0: [159. 201. 189. 157. 181.  15. 191. 194. 169.  96. 132. 154. 193. 140. 166. 125. 255.  93. 193.
 205. 191.  83.  90. 152. 217.  90. 124. 197.  97. 187.  62. 223. 215.  52.]
1: [155. 194. 158. 182. 151.  69. 138. 189. 145.  92. 137. 130. 132. 113. 148. 140. 234.  70. 152.
 205. 164. 120. 104. 129. 145. 104. 111. 159. 110. 188.  98. 177. 170.  88.]
2: [143. 176. 210. 191. 140.  57. 164. 214. 148. 125.  97. 126. 193. 125. 133. 127. 196. 102. 163.
 192. 186.  79.  70. 136. 194. 118. 116. 226. 101. 169.  53. 164. 173.  91.]
3: [127. 113. 125. 128.  90. 157. 135.  95.  82. 117. 131. 147. 111. 122. 111. 135.  99. 149. 121.
  76. 144. 146. 132. 118.  66. 161. 137. 151. 122. 122. 155. 143. 103. 142.]
4: [129. 115. 109. 138.  99. 158. 162. 132. 108. 135. 130. 135. 106. 116. 138. 106. 145. 126. 108.
 136.  98. 165. 105.  98. 112. 129. 116.  98.  66. 142. 127. 131. 113. 131.]
5: [124. 104. 107. 101. 126. 181.  99.  75. 140. 181. 141. 136. 118. 105. 118. 103.  61. 136. 135.
  64.  54. 149. 140. 138.  60. 136. 155.  82. 131. 123. 168. 125. 117. 102.]
6: [136. 109. 103. 132. 121. 154. 139. 104. 108. 163. 166. 123. 148.  95. 112. 161.  74. 137. 102.
  97.  99. 149. 126. 109. 106. 165. 137. 106. 135. 122. 167. 116. 133. 151.]
7: [ 72. 127. 114. 121. 135. 177.  96. 108.  93. 128. 151. 131. 143.  99.  87. 141.  88. 138.  89.
 119. 129. 161. 107. 124. 100. 139. 123. 119.  84. 151. 166. 115. 114. 132.]
8: [127. 129. 106. 157. 127.  74. 130. 122. 140. 110. 133. 130. 137. 100.  76. 149. 127. 161. 142.
 150. 182.  73. 138. 132. 116. 119. 159. 122. 109. 182. 135. 122. 157. 157.]
9: [114. 216. 135. 185. 159.  53. 142. 172. 189.  86. 130. 161. 169. 144. 114. 143. 172. 139. 144.
 174. 187.  70. 154. 146. 175. 107. 127. 177. 122. 163.  75. 168. 196. 119.]
10: [120. 120.  98.  99.  97. 137. 120. 109. 122. 121. 113. 138. 141. 112.  92. 136. 131. 155. 112.
 142.  96. 141. 137. 130.  82. 146. 143.  70. 100.  88. 130. 117. 125. 114.]
11: [106. 117.  86. 146. 133. 159. 111. 116. 119. 123. 142. 151. 101. 114. 106. 118.  75. 179. 114.
 120. 129. 161. 146. 121. 123. 107. 177.  96. 172. 144. 132. 111. 120. 143.]
12: [ 86. 100.  94. 126. 125. 176. 122. 127. 144. 149. 151. 119. 121. 123. 128. 101.  55. 155.  99.
  85. 133. 163. 153. 109.  78. 146. 138.  99. 102. 130. 187.  94.  80. 169.]
13: [129.  98.  65.  96. 109. 170. 132.  76. 133. 120. 133.  94.  96. 114. 112. 101.  90. 139.  94.
 113.  66. 151. 118.  91.  59. 162. 185.  91.  87.  95. 165.  94.  75. 115.]
14: [172. 161. 202. 140. 140.  84. 147. 159. 123. 121. 116. 113. 132. 129. 158. 156. 165. 126. 144.
 127. 135. 128. 106. 165. 158. 135.  80. 156. 162. 124. 132. 130. 136. 103.]
15: [161. 130. 142. 109.  92. 161. 125. 122. 102. 156. 114. 121. 104. 147. 139. 173. 115. 111. 145.
  99. 128. 113. 112. 190. 131. 147. 102. 139. 159. 148. 126. 126. 104. 135.]
16: [148. 190. 177. 146. 155.  66. 136. 171. 125. 144.  69. 156. 131. 145. 170. 157. 212.  73. 155.
 163. 161. 110.  87. 166. 205. 100.  76. 187. 170. 112. 124. 159. 175. 109.]
17: [140. 159. 146. 168. 142.  86. 137. 168. 124. 114. 125. 142. 151. 125. 142. 146. 188.  80. 189.
 164. 149. 112. 107. 112. 139. 107. 100. 134. 101. 153. 105. 129. 132. 101.]
18: [154. 171. 115. 178. 171.  43.  95. 150. 194.  84.  92. 136. 149. 155. 144. 182. 210. 104. 155.
 169. 150. 119.  75. 147. 203.  63. 138. 171. 186. 194.  71. 182. 182.  97.]
19: [136.  77.  99.  69.  81. 158. 138. 134. 124. 132. 135. 120. 147. 130. 109. 130. 106. 117. 121.
 107.  73. 166. 145. 117.  97. 144. 103.  55. 105. 143. 127. 128.  64. 128.]
20: [142. 127. 154. 127. 141. 132. 130. 188.  84. 152.  92. 121. 139. 155. 148. 132. 215. 128. 150.
 197. 109. 149. 127. 140. 134. 162.  79. 111. 124. 103.  66. 158. 153.  89.]
21: [145. 138. 167. 161. 139.  87. 149. 159.  64. 104.  96.  96. 150. 118. 152. 154. 203. 113. 181.
 129. 102. 128. 126. 127. 101. 127.  64.  92. 102. 137. 102. 177.  98.  83.]
22: [139. 103. 101.  81. 114. 166. 123. 134. 139. 129. 134. 133. 117. 158. 122. 133.  81. 177. 119.
 137. 123. 145. 172. 110. 121. 126. 148. 138. 164. 156. 124. 133. 123. 155.]
23: [155. 148. 117.  96. 131. 143. 134. 134. 122. 154. 135. 123. 104. 136. 149. 120. 154. 117. 147.
  68.  76. 128. 126. 127. 138. 141. 107. 162. 137. 149. 137. 110. 140. 126.]
24: [187. 190. 194. 149. 135.  72. 137. 189. 141. 123. 118. 149. 141. 161. 164. 163. 232.  68. 176.
 161. 146. 132. 140. 155. 195. 111.  57. 171.  96. 134.  93. 161. 139.  85.]
25: [150. 137. 187. 163. 157.  96. 120. 202. 128. 144.  69. 159. 151. 183. 184. 159. 251. 123. 160.
 179. 158.  70. 104. 151. 221. 118.  57. 169. 141. 139. 101. 127. 164.  88.]
26: [109. 136. 122. 102. 105. 127. 117. 179. 116. 138. 103. 113. 102. 150. 129. 142. 129. 141. 108.
 129. 101. 143. 179. 136. 129. 105. 114. 140. 147. 116. 133. 113. 134. 157.]
27: [116.  96.  86. 115. 101. 139. 122.  94. 123. 145. 156. 109. 103. 131. 110. 128.  69. 152. 124.
  92.  95. 126. 127.  90. 130. 127. 133. 143. 155. 115. 204. 106. 101. 149.]

[122. 146. 152. 200. 170.  40. 138. 177. 178.  67. 117. 141. 187. 176. 113. 147. 226.  90. 121.
 195. 165. 127. 115.  87. 183. 121.  79. 155. 133. 155. 112. 181. 159. 112.] 1 9
[ 78.  85.  59. 111. 112. 225.  96.  50. 120. 150. 172.  85. 121.  98. 114.  74.  12. 184.  76.
  87.  84. 158. 181. 105.  35. 163. 150.  14. 112.  65. 184.  85.  71. 191.] 12 13
[118. 145. 132. 125. 143. 131. 107. 133. 148. 119. 121. 112. 136. 130. 129. 116. 131. 122. 147.
 140. 120. 121. 127. 128.  77.  91. 111.  72. 113. 101. 128. 129. 128.  95.] 10 4
[ 99.  93.  82. 107. 107. 159. 135.  85. 138. 152. 158.  97. 134. 121. 119. 106.  75. 137.  95.
  87. 140. 135. 145. 117.  95. 160. 186.  86.  90. 115. 117.  96. 124. 155.] 12 6
[134. 129. 171. 117. 116.  97. 129. 126. 138. 104. 115. 129. 137. 148. 155. 145. 193. 125. 128.
 134. 103. 127. 126. 150. 148. 125. 107. 131. 108. 148. 116. 146. 133. 134.] 14 17
[ 69.  88. 145.  81.  81. 140. 132.  97. 155. 173. 159. 118.  94. 122. 139. 130.  65. 157. 110.
 100. 117. 138. 146. 112.  75. 144. 151. 101. 131. 101. 146.  70. 116. 170.] 12 27
[154. 139. 155. 127. 138.  86. 124. 165. 146. 140. 149. 143. 155. 120. 166. 136. 156. 158. 148.
 126. 115. 102. 137. 142. 191. 126. 104. 173. 144. 160. 109. 184. 126. 109.] 14 17
[150. 110. 148. 162. 153.  67. 141. 143. 162. 102. 105. 133. 133. 160. 121. 143. 169. 122. 149.
 208. 111. 130. 139. 117. 152. 101. 116. 162. 103. 143.  92. 157. 158. 123.] 17 1
[147. 130. 103. 129. 143. 113. 150. 107. 161.  98. 157. 147. 128. 131. 102. 138.  69. 176.  96.
 115. 160. 125. 127. 112. 130. 145. 160. 129. 169. 111. 173.  90. 165. 148.] 11 6
[138. 130. 151. 119. 111. 115. 115. 114. 154.  91. 125. 125. 106. 132. 118. 162. 136. 126. 158.
 171. 154.  82. 142. 109. 157. 124. 162. 136. 144. 147. 112. 174. 161. 136.] 8 22
[127. 114. 138. 122. 103. 145. 149. 105. 161. 145.  69. 116.  69. 159. 153. 152. 156. 147. 150.
 110. 111. 139.  93. 162. 149.  91. 138. 127. 129. 120. 154. 112.  96.  95.] 15 23
[127.  81.  87. 102. 104. 181. 108. 109. 144. 153. 119. 104. 105. 135.  77.  90.  47. 155.  72.
  65. 123. 134. 128. 143.  58. 128. 172.  85. 126. 111. 159.  81.  51. 174.] 12 13
[120.  86. 105. 120. 136. 163.  88. 100. 131. 134. 125. 125.  82. 108. 127. 118.  80. 174. 104.
 102. 109. 139. 152. 112.  97. 117. 145.  95. 174. 131. 142.  66.  93. 153.] 11 27
[ 71.  36.  79. 112. 112. 179. 107.  53. 110. 174. 148. 109. 110.  73. 101.  62.   0. 156.  86.
  42.  92. 143. 165.  84.  73. 180. 198.  58. 119.  74. 206.  85.  81. 227.] 12 13
[117. 110. 107. 145. 111. 174. 102. 108. 118. 163. 133. 121. 108. 131.  88.  93.  76. 169. 112.
 136. 138. 118. 172. 107.  82. 154. 153.  70. 116. 107. 177.  92. 106. 144.] 12 11
[158. 128. 123. 121. 135.  90. 113. 109. 135. 166. 125. 104. 139. 155. 150. 116. 104. 113. 135.
 111.  97. 143. 139. 120. 115. 136.  88. 139. 122. 124. 128. 116. 140. 116.] 23 26
[177. 168. 232. 137. 130.  81. 111. 149. 124. 135.  63. 185. 158. 174. 204. 161. 229.  72. 173.
 137. 137. 112. 100. 142. 197. 121.  72. 182. 111. 141.  75. 174. 130.  84.] 24 25
[177. 214. 196. 190. 177.  48. 170. 191. 113. 106. 131. 144. 165. 145. 149. 157. 255. 100. 188.
 216. 192.  84. 108. 154. 240.  90. 100. 235. 127. 159.  60. 203. 215.  76.] 0 2
[141.  72.  74.  66. 123. 183. 135. 124. 147. 162. 163. 113.  95. 111. 103. 130.  25. 154. 124.
  92. 104. 160. 137. 151.  95. 141. 167.  99. 135. 119. 160. 105.  91. 155.] 12 5
[115. 121. 138. 142. 131. 122. 158. 115. 102. 113. 110. 107. 139. 142. 109. 120. 125. 149. 121.
 157.  97. 140. 160. 145. 117. 150. 109. 134. 143. 147. 132. 109. 118. 104.] 26 10
[136. 100. 140. 122. 141. 154. 141. 157.  79. 138.  79. 112. 146.  87. 115.  85.  98. 112.  92.
 113.  55. 168. 154. 123.  85. 141. 104.  56. 117.  84. 160. 107.  42.  85.] 19 10
[162. 197. 161. 198. 176.  24. 162. 187. 194.  90. 158. 166. 146. 129. 186. 157. 255.  95. 171.
 240. 227.  76.  94. 108. 211.  86. 108. 206. 139. 184.  47. 206. 223.  85.] 0 1
[117. 102. 116.  79. 126. 176. 131. 103. 112. 138. 110. 113. 119. 141. 121.  79.  87. 148. 118.
  78.  70. 145. 180. 119.  91. 165. 146.  74. 131. 112. 151. 124.  98. 136.] 5 19
[144. 188. 151. 184. 132.  67. 133. 165. 144. 108. 140. 148. 127. 148. 140. 168. 207. 111. 136.
 172. 186.  70. 131. 118. 208. 113. 144. 188. 114. 201.  92. 126. 184. 117.] 9 1
[ 95.  83.  81.  96.  98. 219. 129.  98.  92. 126. 155. 129. 109. 114. 115.  96.  24. 165. 108.
  82.  70. 157. 166. 140.  89. 150. 149.  79. 145.  90. 174.  74. 111. 187.] 12 5
[124. 128. 118. 125. 125. 156. 114. 141. 129. 136.  95. 154. 127. 161. 153. 113. 150. 120. 100.
 123. 126. 134. 150. 164. 127. 110. 117. 137. 118. 122. 135. 121. 133. 108.] 26 23
[109.  91. 110. 107. 109. 139. 100.  96. 106. 151. 171. 104.  92. 119. 119.  93.  47. 119.  85.
 129. 118. 126. 168. 119.  73. 131. 153.  77. 109. 128. 120.  58. 118. 140.] 12 13
[108.  98.  99.  90.  96. 170.  77.  80. 116. 165. 135. 146. 116. 150. 117.  94.  57.  89.  97.
  86.  96. 153. 178. 158. 110. 136.  91. 117. 128. 127. 180.  95.  84. 159.] 12 27
[115. 146. 117. 106. 124. 128. 122. 121. 116. 155. 102. 139. 112. 169. 156. 154. 137. 114. 152.
 108.  89. 120. 130. 113. 153. 115. 142. 141. 149. 147. 135. 136. 135. 163.] 23 26
[123.  78.  81. 102.  91. 176. 116.  83. 111. 153. 128.  76. 130. 131. 143.  97.  69. 137. 102.
 113. 121. 145. 137. 172.  95. 181. 131. 106. 133.  93. 191.  95.  99. 155.] 12 27
[129. 114. 118. 106. 100. 159. 131. 117. 117. 154. 131. 115. 140. 126. 110. 111. 105. 147. 131.
  97.  77. 107. 142. 143.  92. 139. 134. 108. 108. 123. 139.  92. 143. 146.] 10 6
[151. 184. 203. 136. 129.  95. 128. 156. 152. 113. 110. 133. 119. 176. 199. 159. 205.  79. 201.
 148. 162.  89. 145. 171. 177.  92. 106. 204. 132. 173. 114. 150. 153.  85.] 24 16
[116.  94.  86. 130. 111. 159. 133.  82. 142. 104. 139. 105. 159. 117.  78. 104.  82. 146. 108.
 106. 125. 158. 139. 164.  71. 151. 174.  72. 139. 105. 155. 114. 128. 140.] 10 6
[ 97.  93. 106. 103.  83. 195. 126.  96. 131. 158. 163.  98.  92. 108.  99.  93.  46. 174. 100.
 108.  89. 179. 148. 140.  60. 164. 150.  86. 131. 100. 128.  97.  87. 166.] 12 13
[ 97.  91.  66.  94. 104. 201. 113.  88. 117. 123. 152. 120. 116. 131. 103.  66.  34. 163.  95.
  99. 130. 172. 147. 147.  69. 164. 169.  78. 155. 137. 170.  59.  95. 137.] 12 11
[114. 139. 112. 108. 127. 140.  93.  92. 152. 151. 153. 131. 101. 115. 129. 127.  87. 135. 103.
 126. 128. 164. 159. 140.  92. 126. 156. 120. 135. 115. 120. 121.  92. 176.] 11 22
[187. 115.  82. 128. 138. 187.  95. 122. 137.  96. 143.  86. 118. 124. 139. 125. 132. 137. 115.
 141. 140. 109. 115. 109. 112. 112. 148. 124. 114. 101. 145.  95. 118. 108.] 10 4
